128 stands for zero in the data rows.
Here is a table of points, one per row:
[128 206 122 161  62  98 110 148 160 134 193 138 126  94 121  76 186 107
 102 169 132 111 166  55 118  82  90 167 134 135 138 148 183 129 180 149
 130 115  97 137 192  96 146  76]
[169 127 125 137 146 121 179 139  91 133 106 166  80 116 139 160 138  95
 109 104  75 155 155 146 147 121 143 115 115 125 104 115  92 163 139 161
 138 114 129 138 114 105 124 116]
[138 123 133 124 105 143 118  97 145 166 135 127 121  99 128 121 161 143
 133  74  91 137 134 154 182 109 149 131 160 180  64 113  68 106 208 136
 117 163 148 120 103  56 106 225]
[119 111  92 173 176  96 144 115 119 116 117 126 126 177 144 141 156 119
  77 109 184 120  88 143 101 123 108 108 106  65 126 140  52 136 141 120
  85 143 115 148 161 174 163 123]
[164 117 116 117 126 151 175  99 107 167 152 144 115  71 113 139 168 133
 180  90  61 100 107 143  99 176 196 110 126  90  90 110 109 125 138 134
 145 128 191  96 102 115 152 186]
[ 91 148 137 108 153 155 135 140  86  74  75  90  97 135 111 109 102 102
 123 151 139  91 164 157  95 125 122 132 112  89 132 124  92 126 109  93
 115 104 115 106 134  73 165 215]
[123  99 130 119 178 152 140 133 120  96 114 113  89 181 133  53 120 112
 127 131 145 153 134 219 125 117 115 106 114 154 155  90 159  73 139 160
 156  88 176 158 110  83 152 116]
[ 96 152 159  77  94  97 144 108 110 171 147 169 128 102 143  83 177 139
 166 164  70 110 192  95 118 144 126 144 146 190 118 106 143 122 162 160
 138 120  71  96 157  94  99  81]
[173 139 123 150  64 172 109 134  78 134 113 188 161  21 170 156 157  86
 170 125  94  87  57 151  97 150 177 152  91  76 171  92  93 100 159 194
 123  70  99 146 133 194 148 104]
[145 130 179 167 137 142  59 117 114 142  98  92 141 148 136  98 119 158
  75  56 103 163 136 128 114 179 124 133 203 110 124 105 118  78 122  79
 130 173 148 137  97 130 107 107]
[115 106 110 160 178 113  90  63 121 142 124 127 111 121 128 168  55 134
  97 107 115 138  98 128 188 134 136 145  84 131 163 128 116 141  92 134
 144 141 136 110 109 162 165 146]
[128 129 122 114 141 120  91  65 132  85 116  79 126 130  92 102  94 107
 101 149 161 127 137 151 145 169 103 115 114  65  66 149 109  94 112  65
 140 146 151 124 102 160 120 115]
[137 114 102 185  63 123  56  99 171 106  78 173 115 101 120 150 134 162
 113  93 124 113  67 174 145 134 104 150 118  89 127 140 100 169 176 168
 130 171  97 189 147 216 177  60]
[151 112 126 119  97 144 147 196 198  88  51 100 104 162 130 152 111  71
 114  73 154 167  90 158 134  61  80 166  60 105 219 128 149 170  81  77
 135 223  87 147 143 171 129  94]
[108 144  61 186 123 113  88 189 122 163 137  88 116 149 133 140  98  57
  86 100 140 149 106 149 157 131 119 112 143 124 135 170 126  72  89  99
 143  98 150 154 113 124 100 144]
[149  97  85 144 132 127 114 125 168 126 104 102  90 193 149 129 128 112
 140 129 161 159 203 169 167 142 107 112 182  95 136 145 133 107 158 115
 100 119 109 169  81  87 117 143]
[130 151 135 148  79  84 101 138 157 146 177 150 179  77 108 127 176 146
 179  92  72  71 119  39 155 125 179 155 176 188 118 113 156 155 161 112
 126 139 144  96 118 148  88 118]
[177  75  69 142 203 141  94  80 148 134  87 115 150 129 177 205 139 138
 175 128 155 120  88 164 147  96 113 101 149 162 118  89 107 144 122 138
 139 186 191 131 144 202 206 138]
[128 146 106  87  58 120 126 164 114 119 164 154 175 157  82  78 115 131
 195 186 154 117 141 115  67 101  84 135 115 137 186 152 172 149 147 165
 156  88 152  80 161 153 149 126]
[148  81 107 162 167 150 127 105 155 166 169  81 104 148 112 119 108 137
 104 105 142 132 234 152 142 130 120 108 140 136 124 138 162 125 131 128
 127 115 109 167  69  72 100 161]
[103 113 153 153 144 138 122 105 117 110 109  80 132 136 132 117  91  91
 117 122 133 178 152 160 159 123 117 144 145 113  98 109 138 128 134 117
 124  90 166 129 102 137 115 140]
[134  96 112 131  96 211  97 112  58 182 104 109 109  51 133 167  95 146
 130  37 127 143  86 134 134 170 124 123 134 131 145  73 108 116 147 112
 113 189 107 130  84 120  41 124]
[ 83  99 131 112 146 189 120 142 114 138 120 168  83 130  99 149 134 152
 121 132  76 147 154 170 122 157 161 118 174 135  85 135 163 114 174 133
 151  96 144 190 144 118 156 122]
[115 178 124 100 140 114  98 121 101 129 123 126 132  53 183 131 137  99
  95 145 123 106 122 127 143 118 176 120 143 125 109 122  26 100 118  99
 167 124 229 169 118 201 148 147]
[113 125 116  71 201 139 135 173 205 140 133  87  90 175 127 110 121  92
  98 100 105 126 146 145 167  59 141 123 137  97 146 163 103 130  85 138
  93 144 123 122 126 124 138 161]
[115 141 155 139  95 106  61 121 115 190 109 178 161 101 152 120 121 190
 133 116 129 107 133  95 113 166 112 118 121  91 148 132 170 122 108 129
 168 153  62 106 124 197 146  48]
[156 180 117 130 157 121 129 139  73 130 131 125  88 128 168 104 145  56
 104 138  92 144 125 153 148 113 134 136 138 144 138 122  73  92 163 104
 100  91 170 143 103  96 186 132]
[118 144 110 102 110 179 187 111  84 170 114 207 121 164  76 144 161 123
  67 174 157 112 126  50  61 140 122 134 119 121 117 207 218 181  87 162
 142 157 133 108 213 118 150  77]
[148 122 115  95 124 161 135 137 127  81 162 160 110 134  86 208  79  99
 107 143 148 112  32  96 138 139 159  96  59 135 136 117  79 181 108  89
 135 131 147 110 121 185  89 129]
[140  66 142 111 163 131 165 163 131  96  99 100 106 134 120 131 108 129
 138 147 143 130 131 134 166 126 164  86  98 190 142 120  73 166 168 147
 149 122 142 130 109 116  93 163]
[151  84  95  85 147 154 159 126 182  60  66 164 151 133 149 159  60  99
  75 113 173 140  85 123 150 109 158 142  87 117 140 157 117 119  92 106
 133 149 166 159 133 129 126 132]
[ 70 178 115 123 101  46 116 145 141 119 159 170 167 127  98  56 145 149
 201 109  68 114 191 107 142 128 106 179 152 128 142  93 153 142 162 146
 157 105 123 125 110 158 148 146]
[155  84 102 112 135  71 103 133  92 149 144 112 102 147 114 163 149 137
 150 124 144 147 156 165 138 161 137  62 174 107 139 164 135  96 143 167
 118 100 123  71  51 100  81 163]
[143 119 138 137 178 112 133 118 152 146 155  68  43 115 126 160 121 123
 133 117  86 146 165 139 134 135  65  97 149 138 116 125 110  83 139  78
 106 132 138 131 109  67 161 168]
[108 110 114 153 145 200 160 118  89  94 131  84 156 141 145 121  62 133
 146 139 129 137 132 160 110 128  85  45  76 122 156 128 138 148  97 137
  74 145 155  86 135 118  93 178]
[130 125 123 150 153 109 152 140 167  91 190  82 137 147  80 102 127  91
 175 102 200 123  92  64 138 108 103 174  74 128 153 106 182 154 129 121
 137 186 109  70 161 166 127  99]
[138 144 148 162 144 121 141 141 169 119  65 120 113 180 147 150 132 138
  96 109  75 171 159 167 116 176 130 151 147 133  97  97 171 123  72 102
 146  96 130 134 106 107  91 179]
[135  48 160 156 145 138 143 120 177 122 136 117 101 141 141 116 156 133
 100 179  88 168 133 129 130 122 124 105 169 103 140 159  94 129 139 125
  87  93 160 162 146  78  94 134]
[197 133 137 138 109 143 116 152 127  70  87 104 147 125 155 120 143 161
 104 175 169 176  93 230 103 139 110 138  29  92 179 153 159 162 121  85
 146 106 148 132  78 151 139 109]
[180 112 127 156 140 129 153  76  69 168 154 119 131 103 101 103 137 133
 160  94  99 144 166 147 122 184 122 110 160 221  94  74  89  97 202 166
 156  77 169 151 111 104 126 201]
[116 154 155 133  71  82 120 150 182 158 206 132 162 114 133 147 126 181
 160 130  89 115  68  26 141  71 114 158 205 179  52 101 129 133 140 116
 103 192  71  66 169 148  91 104]
[128  94 125  97 155 143 156 116 104  97 108 117  65 155 111 104 115 126
 141 138 159 115 157 160 142 114 139 102  90  89 151 133 114  84 133 130
 114  70 118 159 133 112 167 149]
[116  57 129 202 108 113  94 103 123 147  96  93 127 146 153 152 192 154
 125  97  81 136 174 164 158 178 126 164 145 153 106 141 128 113 109 106
 121 132 125 142 136 118 103 123]
[ 64 174 180  99  90 148 159  73 127 129 168 203 160 135 155  79 185 132
 125 126 151 109 111  65  52 126 201 163 169 149 141 158 145 127  92 100
 127 158 107 112 125  89  74  63]
[128 116 130 144 103  99 100 115 138 105 150  64 123 141 114 134 107  79
 119 171 149 114 133 116 155 180 123 126 172  68 117 152 113  99 116  70
 118 122 112 189 107 141 111 113]
[165  88 147  92 152 107  81 121 114 116 121 115 130  73 124 106 101 111
 185  87  71 184  86 127 165 131 160 136 129 138 142 115  79 142 119 171
 166 164 149 175 111 175 122 131]
[101 122 170 122 137 166 172 148 110  80 131 141 145  85 150 136 139 186
 114 114  86 138 140 150 110 178 186 109 117 126 109  67  83  91 122  89
 121  43 118 122 137  96 117 203]
[144 136 126 141 143 179  95  86  99 169 105  67 135 140 130 224 115 109
 101 141 116 156  86 143 138 126 119  91  77 124 122 118 163 162 132 160
 142 124 170 143  97 107 160 103]
[ 70 173 169  98 149 140 164 145  94 158 151 108 138 161 135 134 128 159
  93 172 213 114 186 122  64 146 115 117 173 120 117 158 162 133  69 146
  70 120 125  81 161 109 161 102]
These points spread out most along one direction. Take the direction at right angles to it along which they spread out most. Then take the direction at right angles to both along which they spread out most. Go by this last direction. For each point below, how far along it does it lie, from 0 to 99? 50 is the average, and the first point above lies past it. One standard deviation of the points above along it is 16.
[122  84 145 120 119 124 128 145 173 151 180 126  99 179 173 121 136 139
 121 164 169 119 111  96 137 105  80 194 132 112 119 173 154 148 120 157
 103 176  80 111 183 124 173 132] -> 68
[ 84 195 163  93 107 122 179 125 156  59 173 175 207  51 131  94 142 181
  68 155 150  94 168  79 148 125 181 164 147 175 116 123 188 143 112 131
 116  62  82 119 140 115  83 102] -> 65
[101 147  78 107  87  77 148 108 118 137 118 169 195 149 133 143 117 146
 122 171 129 108  93  46 121  64 125 158 161 156 120 129 114 174 121 107
 179 178 115 105 195 186 113  77] -> 45
[101 171 118  75 125 157 145 168  98 162 151 139 172 133 130  92 139 140
 228 167 119 114 156  82  95 113 140 103 163 100 131 134 154 138 146 173
 123  93 103  75 143  63 119 135] -> 69
[125 168 148 128 129  97 166 100  96 110 128 164 119 201  59 169 100 151
  99 146 226 111 165 157  59  83 149 137 128  92 136 220 209 139  91 151
  92  97 106  91 203  80 115 108] -> 91
[133 152 141 137 106  90 109 136 182 154 138 106 164 157  44  87 118 142
 194 178 185 114  71  81 145 121 136 134  82 105 151 130 198 160 113 146
 151 193  85 136 136 175 189  90] -> 54
[ 92 100 111 119 120 121 123 183 125 148 139 125  64 132 149 165 126 141
 146 150  73 106 138 131 112 125 134 108 107 140  77 129  64  80 107 117
 103  95 123 138 102  78 109 120] -> 53
[142 154 113 176 132  81 110 169 139 135 105 132 184 122 146  75 112  83
 170 136 166 117  93 117 135 126  27 117  95 148 148 105 172 131 115 128
 133 182  71 128 147 150 123  98] -> 52
[177 159 159  78 135 112 120 166 157 162 141 198 198 134 164 150 156 156
  93 108 154  99 120  88 110 136 115 166 105 155 142 136 147 174  98 173
 125 187 112 178 161 152 181  71] -> 46
[136 140 111 128 138 155 164 205 150  88  99 109  74  74 113 150 109 154
 104 203 115 138  91 118 143  50 146  84  99 114 142 101  66 132 154 118
 141  94 141 132 102 110 109 142] -> 48
[ 88 189 187  93 121  94 175  74  90  99 127 192 186 122 134  84 152 147
 157  73 140  89 136 126  77 131 120 151 115 220 108 104 158 110 118 140
 112  70 108  72 121 148  99 170] -> 56
